R: several groups of rows, each row roughly a mix of its group's hidden directions:
R (119 x 11):
[[ -6   3 -50 -26  10  15   4 -35 -29   7  -5]
 [  9  -6  43  26  -3  -9  -3  39  38   2  -7]
 [-32 -13   7  34  12  -5  31 -12 -38  24   4]
 [  7 -26 -23  -3 -19  39 -11 -32  13   1  36]
 [-11   7 -29 -11  22  -6 -28   6  50  27  -6]
 [ 23 -14 -44   1  12 -11 -38  22  13 -17 -20]
 [  8 -28 -23   0 -14  37  -6 -27  -7 -17  41]
 [-30 -10  12 -35   2 -25 -11  43 -22  14   3]
 [ 17 -22 -29   1  18 -37 -30  18  19  -5 -29]
 [-22  10  23 -24 -14  25  40 -39  -7  -4   6]
 [ 14   8 -22 -43   9   6 -28  13  39 -24   4]
 [-26  -3  49  -5  -6  10  41 -11 -11  20   9]
 [-19   0  32 -36 -15 -15 -13  43 -11  16 -15]
 [ -3   2 -28 -15  19  -3 -25  32  47   8 -18]
 [-26 -16  -2  47  -8   2  26  -3 -42   6   2]
 [ 15  -8  26 -38  -1 -31  19  -9   2 -10 -43]
 [  4  11  21  -9  -3 -49  15 -46   0   8 -13]
 [-24   8 -25  32  -3  34  -6  29   2 -10  36]
 [ -2   3  -8 -27  23 -12  -9  31  51  20 -15]
 [ 23  18 -17 -50   7   6 -26   6  34  -9  -7]
 [ -6  -1 -27  15  -7  53 -19  33  -7 -15  13]
 [  5 -14 -45   5   6 -16 -30  19  15 -30 -28]
 [-19  -5  11  43   4  -8  31 -21 -42  -1  14]
 [ 19  -4 -32  24  29   5   0 -37  18 -19  29]
 [ 20   4 -11 -38 -16  10 -32  27  35   4 -20]
 [ -8   7 -35 -16   0 -41  22   5 -38  -1  22]
 [-29  10  38 -10 -16  12  34 -38 -12   9  -1]
 [-27  26  31  -3 -20  25  26 -35 -10  12  14]
 [  4 -24  -1  -5 -22  34   3 -23  -5 -25  47]
 [ 18   7  30   8  -3  46 -31 -11  18   1 -28]
 [  3  -8  44   4   5  35 -31   5  32   7 -19]
 [  4   5  -8  28  22  16   8 -36   7 -45  24]
 [-30   5  35  -6 -19  18  29 -39 -18   8  -4]
 [-34 -11  14  36  -6   2  26   0 -46   5  -1]
 [-14  11  38  51 -12 -17  -7  23  -3  11 -13]
 [-18  -6  29 -32 -23 -19  -6  48   3  11 -12]
 [-22 -14  19  42   3 -12  16  -8 -44  -7  21]
 [ -4   4 -12 -27  18  -8 -11  36  48   7 -26]
 [ 10  -5 -50  -5  13 -16 -35   8  30 -12 -19]
 [ 14  -1  -7 -62   3 -12  13 -20  21 -15  16]
 [ -6   1  30  -5  11 -10  39 -22   0  26  43]
 [ -8  -1  35 -36 -20 -22  -3  36  21  17 -13]
 [-17  12  19  52   4   1  -3  28 -34   3 -16]
 [ -5  19  35 -21 -11 -36  20 -23   6   0 -35]
 [ -5  27  12   5  22 -25  19  37  -7   8 -43]
 [ -9   3  18  55 -25   3 -18  15   8  27 -18]
 [-19  -9  23 -24 -20 -28  -3  43 -18  27  -8]
 [ -6  20  13   6  30 -37   2  31  -9   6 -41]
 [-17   8   2  58 -11  17 -18  14 -24  21 -11]
 [ 18   0  29   5  -5  40 -36   0  17  19 -31]
 [  6 -23   0 -13 -20  29 -14 -29  12 -12  49]
 [-13   2  21  60 -14   4 -26  13  -4  19   6]
 [ 13   2 -24 -49  18 -15  21 -15  -8 -28  22]
 [ 14   5 -21  34  23  17  17 -49   7 -11  12]
 [ 20   3  20   7  -8  41 -21  -6  45  -6 -25]
 [  7 -25 -16   2 -28  29  -2 -34   7 -10  43]
 [-23   6  23 -41 -18 -25   1  41 -16  -4  -6]
 [-11   8  45  -6 -22  29  34 -11 -30   0   4]
 [ -9   1  39 -21  -9  30  40 -19 -17  10  15]
 [ -5 -11  29  54 -24   1 -25  21  -4   3 -12]
 [ -9   9 -41 -19   0 -39  31   2 -19 -13  22]
 [  6 -14  36  31  -5   7  14  18  49   6  15]
 [-18 -13  12  53   1   5  31 -22 -26  15   2]
 [  2  25  21 -12  -8 -43   3 -41   9  12 -25]
 [  7 -22 -15 -17 -21  34   5 -36  14  -8  38]
 [-13  28 -25 -10   8  -7 -30   8  48  14 -20]
 [  9   9 -32  18  -8 -17 -48   5   5 -15 -36]
 [  6 -18  47  19 -10  -8  -9  20  46   1   4]
 [  6   4 -39  11  13 -14 -38  34  29  -4 -10]
 [  4 -14  24  -3 -21  -4  30 -22 -43 -32 -14]
 [  0  18  10  53 -17  11  -7  39   1  21  -6]
 [-14   7 -30 -13   4 -41  35  -3 -32   7  19]
 [-17  -1  44  -6 -10  12  40 -27 -22  14  14]
 [ 16  -8 -33 -46  16  10  17 -16 -10 -27  22]
 [ 36  -4 -28   0   8 -25 -26  35   6 -26 -17]
 [-12  -3  22 -36 -25 -31   0  45   7   8  -6]
 [ 26   7 -15 -40  -8   2 -27  17  45  -1 -10]
 [ -6  30   6   3  28 -30   9  35 -17   7 -37]
 [ 13 -17  -8 -12 -27  24 -15 -24  23  -3  48]
 [-13   2  38  50 -29  15  -7  19  -2  10  -6]
 [-13  10  44  41 -19  -1 -13  32 -11   3 -12]
 [ -8  12 -44 -27   6  13   6 -31 -40   0   7]
 [  3   2  43  30  14 -13   7  43  25  -2  -4]
 [ -3  -2 -48 -27  10   9  -4 -35 -34  -5   6]
 [-30 -11  18  30  12 -14  21  -7 -48   9  16]
 [-10   9  30  51 -13   0 -20  33  -7  14 -13]
 [ 19   2  41   8  -6  33 -27  -5  35  -1 -21]
 [ -1 -11 -43 -28  -8   3 -12 -39 -32  -7 -10]
 [-11  10 -37 -34  10  14   5 -29 -42  -3  -1]
 [-16  16  48  -6 -17  18  28 -27 -18  20   5]
 [ 15   2 -23  36  19  25  10 -43  17 -18  11]
 [  2  19  10   8  23 -29   2  43  -2   7 -44]
 [-17  18  34  45 -12   6  10  30 -18   8 -19]
 [-12   7  -7  -5  23  -7 -15  39  47  29   1]
 [  9 -12  -3  -3 -38  28 -10 -24  23   2  46]
 [-10  -1 -32  16   1  46 -28  35   7  -2  10]
 [  4   6  -3 -45   0   7 -29  26  34 -30  -1]
 [ 26  -5  33  15   8  31 -38 -13  31   7  -9]
 [  6  20  -4   2  14 -24   3  36   2  15 -54]
 [ -4   2 -19 -13  27 -10 -18  31  50  25   0]
 [ 27 -36   3  -2   2 -17  25 -20 -39 -27  12]
 [  4   0  42  38  -2  -5   4  47  13  -6  -7]
 [ 11  13  35 -25  -3 -42  14 -24   5  10 -32]
 [-20  -1  29 -35 -12 -26 -10  40 -23  13  -5]
 [-13   9 -43 -21   3   9 -15 -39 -34  13   0]
 [  4 -24 -16  -6 -25  21 -12 -43  20   3  37]
 [  6 -19   8 -10 -36  24  -9 -24   4 -19  47]
 [-17  -2  34 -33 -21 -26  -4  43  -5   9  -7]
 [ 23  10 -28 -39   1  13 -28  11  39 -10 -10]
 [  6 -33 -32  11  19  23  -5  38   1 -10  31]
 [-13  -2 -35 -33   7  12 -23 -37 -30  10 -14]
 [ -2   7 -42 -12   7 -35  12  -2 -42  -3  24]
 [  2 -25  22  10 -15 -20  19 -30 -43 -20 -19]
 [-13  12  10  22 -27   3  16 -44 -37 -19   9]
 [ 23   9 -20 -38   2  10 -24   9  48 -11  -6]
 [-10  -3  21  60 -15  16 -17  23  -6  13  -4]
 [  4  -7  13 -22 -30  34  -2 -21  27   0  43]
 [ -4   9 -20  -6   0 -45  28  -6 -29 -19  32]
 [  2 -28  29   4 -12  -2  34 -20 -45 -17   1]]

one row of each group, then the others: which group is each in?
[-18 -11  16  45   5 -12  24 -18 -41   6  16]  B
[ 12  -9   9   3 -22  13  20 -31 -49 -31   4]  D
[ -7  16  19  44 -24   7 -21  23  15  35  -9]  S

[ 20  -5 -49  16  12 -25 -35  12  11 -19  -1]  D
[  7 -11  -5  -7 -28  36   0 -24  19  -1  49]  S
[  6  -3  17  11  18  53 -34 -12  19  -1 -20]  B
[ -2 -19 -34  12  18  26  -7  40  10  -8  35]  D
[-13   9 -33  37  -2  30 -23  14  -1  -1  37]  D
[ 12   1 -30  20  33  28   0 -41  21 -14  12]  B
[  9  -8  37  10 -12   9  21 -30 -44  13  20]  D
[-24   9  13 -46 -20 -23  17  37   6   0 -12]  B
[ -1  -2 -44 -34   0   5  -2 -29 -39 -10 -13]  S
[-16   4  18 -41 -15  -5  -7  37  -4  30 -29]  B
[ -2  -7 -22  28   4  37  -9  29 -10  -1  44]  D
